128 stands for zero in the data rows.
Here are some points, one per row:
[186 190 117 170 139 172 144 116 147 140 133 121 188 168 118 128 103 145 110 103 107 139 158 125 197 159 178 102 130 109 165 191 140 170 131 201 133 166 161  98 110 131 127 203 102 157 184 202]
[170  99 154 150 152 199 123 170 138 105  69  77 180 125 159 153 164  55 148 138 125 121 138 148 136 174 155 149 142 119 105  80  97  83 152  81 154  96 109 157 106 120 109 125  97 194  82 144]
[165 111 135 125 115 148 101 132 184 160 151 163 111 145  68  92  99 115 137 174 160  79 145 154  76 126 106 136 172 144 110 173 102 138 104 137 106 106 177 106 155 153 162 113 135  97 169 142]
[135  93 209 128 182 189 111 114 116 133 119 128 144 170 120 143 156 119 141 162 166 195 158 117 187 109 160 114 154  89  91  93 158 122 184 190 177 117 129 130  86 103  90 121 124 132  87  81]
[141 135  99 106 102  80 100 122 141 160 138 168  56  89 168 139  99 143  85 107 151 162 163 113 139 133 137  98  98 194 107 139 111 117 166 131 144  89  74 110  90 119  98 112 101 128 144 138]
[107 123 142 146 128 125 171 126 159 110 150 120 169 144  85 165 101 112  80 109 158  83 189 140 135 159 154 123  75  84 194 173 170 174 173 150 156 151 170 140 104 137 124 107  92 130 146 145]
[128 155 196 106 148 139 117 121 139 179 119 117 114 107  97  84 153 151 189 118 113 135  38 112 126 141 142 150 126 102 170 109 123 113 117 142 153  95 138 152 139  97 124  95  79 113 119 105]
[ 95 119 115 134 127 111 119  98 123  98  94  57 172  98 125 118 109 130 154  49 140 133 149  33  96 152 123 151 154 139 110 108 138 127 118 151  91  84 157 176  82 120  98 143 153 140  80  79]
[ 75 155 141 154 145 122 115 138  98 151 133 112  45  51 131 150  97 119  94  75 124  94 135 114 159 131 143 123 218 118 111 117 104 114 207 216 153 115 106 146 124 165 138 118 153 107 136 128]
[110  82 151 105 117 106 150 112 107 105 139 169 129 177 141  91 157  96 125  56 127 122 104 177  65 116  80 105 146 142 129 115 107 100 123 102 137 140  78 124 126 156 144 134 100 163 134 145]
[135 123  94 157 129 134 169 104  76 170 143 155 134 128  66 126 122  71 163 104 108 151  65 162 170 117 143  83 102  84 192 117 151 139 162 136 131 139 121 119 149 124 146 175 107  86 138 119]
[149 179  92  88  98 120 160 114 154 159 143 135  76 103 124 147 154 119 154 105 135  86 157  95 141  94  97 113  91 132 122 102 119 116  89 107 106 135 138 106  99 128 115 118 144 106 152 114]
[ 80 100 131 124 123 127  90  93 160  84 141 159 162 166 174 108  87 128 148  91 110 120 105 146 107 109  90  99 114 104 121 139  74 104 111 123 136 112  92  85 150 146 158  96 127 134  97  91]
[136 169 104  94  89  94 115 170 138  94 101 128 133 138 142 121  83 128 141 125 151 109 151 132 156  85 116 146 134 115 114  89 146 123 137 107  98 127 130 163 115 149 132 131  95  74 152 122]
[119 178 127 137 132  89 172  90 139 140 151  98 148 119 102 152 102 215 158 175 128 146 110 236 162 152 158 136 107 172 155 104 160 133 166 140 153 166 149 186 190 125 164 141 194 206  87 163]
[132  82 106  94 111 126 156 178 116 186 201 121 146 119  90  80 157 126 120 131 137 146 166 142  82 128 110 173 125 166 117 141  78 120 140 164 124 169 120  75 118 143 137 146 106 125 102  98]
[102 118 110 165 134 105 103 118 132 171  80 138 135 142 126  80  99 139  89 144 147 117  84 121  80 135 100  80  69 121 113  91 186 139 127 171 154 142 111 140 136 122 122 129 117  82  95  86]
[158 152 165 111 146 141 134 200 133  84 108 145 123 137 115 124 135 138 160 114  52 148  96 118 135 186 168 101  47  75 120 108  60  82 108 128 139  95 180 156 135 121 128 139 124 128 120 122]
[110 117  91 141 110 142 114 153 147 163 164 119 136 135 100 143 174 147 230 145 155 107 154 132 104  94  93  94 103 153 118 132  80  96 136 148  98 206 150 138 120 128 122  97 117 117 104  97]
[156 131 143 169 150 120 104 103 109 149 107 110 134 120  89 119 119  78 112  53 115 157 121 122 131 122 126 119  60 100 145 213 142 182 171 114 139 148 129 145 175  90 129 127  90  84 168 120]
[113 139  97 113 119 184 135  76  94  87  80 113 169 138 110 115 150 147  98 123 153  94 132 130 159 176 177 150  79 113 161 150 143 138 149 159 123 160 155 122 142 141 127 140 141 153 172 203]
[136 140 106 121 111 104 129 132 108 181 179 129 118 142  97 139 108  75  84 131 140  91 135 124 141 122 128 157 116 168 138 100  88  83 101 128 110  78 105 127 104 148 118 123 170  97 135 121]
[139 148  60 131  98 102 117 127  87  69 104 105  49  79 137 113  76 134 116 122 112 105 175 103 119 124 123 139 172 121 120 126 118 116 179 169 156  88  97 119 105 167 150 142 119 116 116 102]
[112 200 133 118 127 140 152 113 117 143 140 163 154 180  70 167 133 176 116 107 115 179 151 110 159 174 162 201 135 143 127 184 188 196 149  85 161 165 119 173 181 163 183 130 183 214  49 137]
[118 137 128 151 134 117 117  87  79 108 154 173 147 162 179  80 142  98 121 149 126  98  76 139 165 126 151 134 119 153  61 144 152 148  91 166  84 105  58 148  99 119 107  85 106 141 119 135]
[ 86 120 125 124 143  82  95 110 123 136 154 144 143 171 134 141 193 111 137  92  91 120 120 140  90 104 102  99 149 111 120 149 115 138 118 118 127 160 139  95 125 117 123 101 136 122  97 123]
[ 98 131 122 137 111 109 114 139 123 176 157 137 173 181 134 103 121 156  88 153  61 118 102  90 154 103 139 108 112 115  62 115 133 123 167 112 104  99 126  62 136 134 127 105 118 168 152 166]
[188  62 193 148 161 175 156 183 156 126 151 163 122 136 122 116 177 181 197 137 213 134 161 113 171 143 159 177 192 118 116  85 111  97 108  83 164  90 107 118 121  77  93 154 150 158 122 166]
[122 120 132 159 166 147 156  78 113 161 107 112 128 121 145  94 124 134  58  98 108  99 115 127 113  81 106  77 102 127  99  75 160 122 104 127  99 112  80 119 168 102 141  95  60 140 128 128]
[168  95 109 128 119 102 111 147 177 161 152 161 126 151  85 113 149 121 138 170 145 100 163 135  98 112  91 128 135 144 109 166 100 144 131 133 113 157 162 129 146 127 124  87 123 102 133 115]
[ 86 110 207 143 184 151 144 195 195  56  69 140 119 116 131 155 183  96 144 178  99 159 150  97 124 133 117 149 108 117 142 109 171 136 115 180 127 104 106 104 114 122 111 144 109 159  73 113]
[109 108 142 111 133 127 145 132 104 160 126  66 137  94  80 146  93 166 152 180  99 171 103 112 145 166 144 141 159 107 128 115 126 100  75  83 124 124 102 149  98 113  92 100 109 118 116  98]
[121  91 144 122 136 138  73 102  74 125 163 126 101  98 127 118  81 161 135  92 140  94 124 160  98 132 108  99  94  85  92  87 227 167  98  92  84 113  76  60 143  86 110  94  97 122 114 109]
[229 125 151 166 157 141 161 100  61  65  70 104 149 136 178 238 150 154 141 136 143 164 146 140 129 142 131 161 104 236 139 176 148 171 102 130 136 123  94 120 208 209 228 191 171  72 180 133]
[ 97 149  62 125  89 141  94 115 160 103 145  64 159 112 148 156 197 165  87  64 158 142 113 151 143 202 171 168 105 125 118 118 153 141 125 158 150 112 133 148 174 111 157 113 108 126 175 170]
[ 73 132 145  89  95 129 128 138  80  75  82  44  98  47 133 120 123 143  62  90 122 120 131  90 175  92 137  94 162 138 111 158 117 141 114 145 124 114 124 134 110 113  99 117 158 147  68 108]
[105 194 169 140 160 150 177  72  91 113 121 137 155 142 129 185 150 153 116 150 148 176 168 140 104 168 148 173 106 162  71 169 144 166 114  97 148 177 100 171 194 180 197 176 193 100 142 111]
[103 124 148 103 129 114 101  71  92 136 155 131 172 152 139 108 109  96  68 171  89  93 101 145 121  75  71 111 130 105  59 149  72 115 176 137 164  85 139 105 131 112 128 152 114 170 117 174]
[170 121 147 111 140 148 157 128 160  97 169 121 159 159 140 155  73 114 119 108 127  91  97 143 149 158 168 126 110 135 223 186 168 193 188 181 161 191 185 144 114 125 107 157 101 147 171 176]
[144  82 142  80 108 127 119 147 148 104 109  69 179 114 165  98 125 145 115 102 109 158 160  38 126 142 133 126 151 130 195  89 110  86 109  98 100 129  56 154 152  81 121 101 208  99 111  94]
[144  65 142 128 135 123 123 145 130 132  80 133  79 100 101 145 166 154 115 161  84 166  84 178 134 144 144 112  75  40 183 136 109 123 104 167 103  75 121 173 110 146 128 134 117 145 111 114]
[ 83  97  92 172 129 102 101 124 111 135 120 142 103 126  76  99 113  92  99 182 140 121  45 113 143 142 134 109  84 125 130 120 163 141 121 161 124 177 152 139 156 108 137 203 103 106 144  96]
[ 88 119 103 228 169 215 249 140  69 130 150 220 108 179 255 165 152 209 118 153 115 151 122 145 106 120 110 196 171 138 191 157 105 131 146  89 153 106 187 165 145  30  78 133 120  98  66  44]
[158  97 134 120 119 115 100 114 102 133 152 145 144 142 101  85 201 131 119  97 110 149 172 153  80 103  87 114 140 147 159  97 104  93 121  99 128 174 184  78 110 197 142 172 113 132 123 120]
[143 164 104  87  82 110 119 116  88 166 145 132  76  93 172 130 143  87 126 123 163 136 187 123 129 115 114 112 125 127 140  99 130 109  59  98  61 181 207 115 153 109 130  53 134 139 142 135]
[168  99 159 138 156  95  94 120 125 143 173 148 125 128 134 103 175 143 104 109  64 132 126 144  66 129  83 144 140 117 127 129 114 116 118 108 108 196 157 103  87 149 143 142 144 134 133 144]
[160 149  91  99  76  95 127 109 162 170 126 139 106 108 190 160 113  92 144 133 118  97 140 117 143  92 141 128 118 112 116 111 113 104 107 129 134 143 135  98 124 128 122 112 148  99 127 100]
[175 169  86 103 101  80 129 135 160 119 129 176 134 163 115 142  85 101 130 140 121 146 107 104 151 113 131 134 187 129 127 106 130 111 130 134 128  97 103 171 123 142 117 110 110  89 185 148]
[117 110 150 124 139 132 112 105 170 111 149 129  96 120 166  94 151  99 149  89  81 161 102 179  64 109  88 133 122 143 102 127 120 124  97  79  83 151 122  98 125 155 123 161 133 144 130 161]
These points spread out most along one direction. Take the direction at right angles to it along which they spread out most. Go by this last direction. For each point below, how far along it does it lie, from 0 to 99? The average is 50, and the first point in the table lies past the average. One standard deviation of the points above along it is 16.
[120 149 143  84 121 112 106 163 193 185 169 130 126 124 195 100 133 103 169 188 183  58 124 171 156 129 144 115 184 141 131 187 142 171 132 105  77  95 156 131 132 196 168 172 136  84 148  90] 63
[ 82  98 112 124 124 122  76 126 124 113 120 168 159 171  99 158  88 149 114  96 117 108  76 142  99  76 102 118 142 111  81 155  92 113  86  94  94 136 121 117 126 152 136 198  98 142 111 120] 59
[127 188 108 146 121 150 118 116 103 125 166 137 126 126 110 163 169 167 160 164  99 141 114 146  71 118 101 123 112 165 151  85 208 144 184 131 207 114 109 212 177 141 164 173 192 180 150 179] 54
[ 74 135 128 103 120 109 106  99  85  72  92  93  81  60 104 132  97 133 104 104  89  99 153  78 157 117 143 133 178 148 112 147 119 125 166 158 165  93 139  97 136 126 125  92 107 109 119  96] 45
[121 130 112  79 101 131 143 187 193 159 135 146  89 126 137 109  97  86 163 122 159  92 173 148 140 114 128  83 116 175  96 155 160 151  90 109 107 130 190 131 124 122 131 118 159  93 147 129] 63
[ 82 124  97 144 125  99  80 150 134 115  91 163  71 107 134 130  78 115 101 117 133 137 134 105 187 111 156 112 130 181 134 114 114 127 153 129 130 150 126 146  79 157 133  91 123 122 144 141] 55
[181 155 113  73  87 118 152 150 150 109  65 168 131 148 117 158  90  99  84 175 132 132  92 144  87 121  96 125 167 154 123 114 123 122 169 143 119 125 108  96  78 112  98 103 134  97 178 131] 57
[104 123 148  99 117 137 157 104 122 134 115 104 117 115 119 146 112 169 162 213 128 152  75  73  99 173 141 131 136  97 151 109 110 116  89  88 114 114 107 155  98 136 121 152  33 160 120 173] 35
[128 137  80 128  97 143 165 132 180 123 160 109 134 114  94 115 152  82 143 137 118 107 167 148 141  95 117 100 107 179  99 127 139 138  85 121  96 134 175  98 101 120 110  81 142 103 126 106] 60
[166  98 145 191 185 149 162 198 160 113 108  89 146 101 186 129 127 137 165 175 211 171 112  96 117 112 111 154 166  64 134 126 115 113 117  83 181 124 157 141 118 115 115  92 171 172 171 205] 25
[120  99 130 109 120 120 110 148  83 136  91  76 146 114 133 102  83 142 180 137  92 136 190 102 127 139 142 138 144 102 149 112 112 124  76 101 117 117  64 158 108  71  82 116 179 138 128 122] 28
[163 164 147 205 187 135 133 166 164  64 101 119 123 133 119 122 153 119 128 166 248 159 106 131 143 141 151 184 155  99 169 112  95 101 121  63 138  94 107  33 126  76  93 125 181 145 116 132] 23
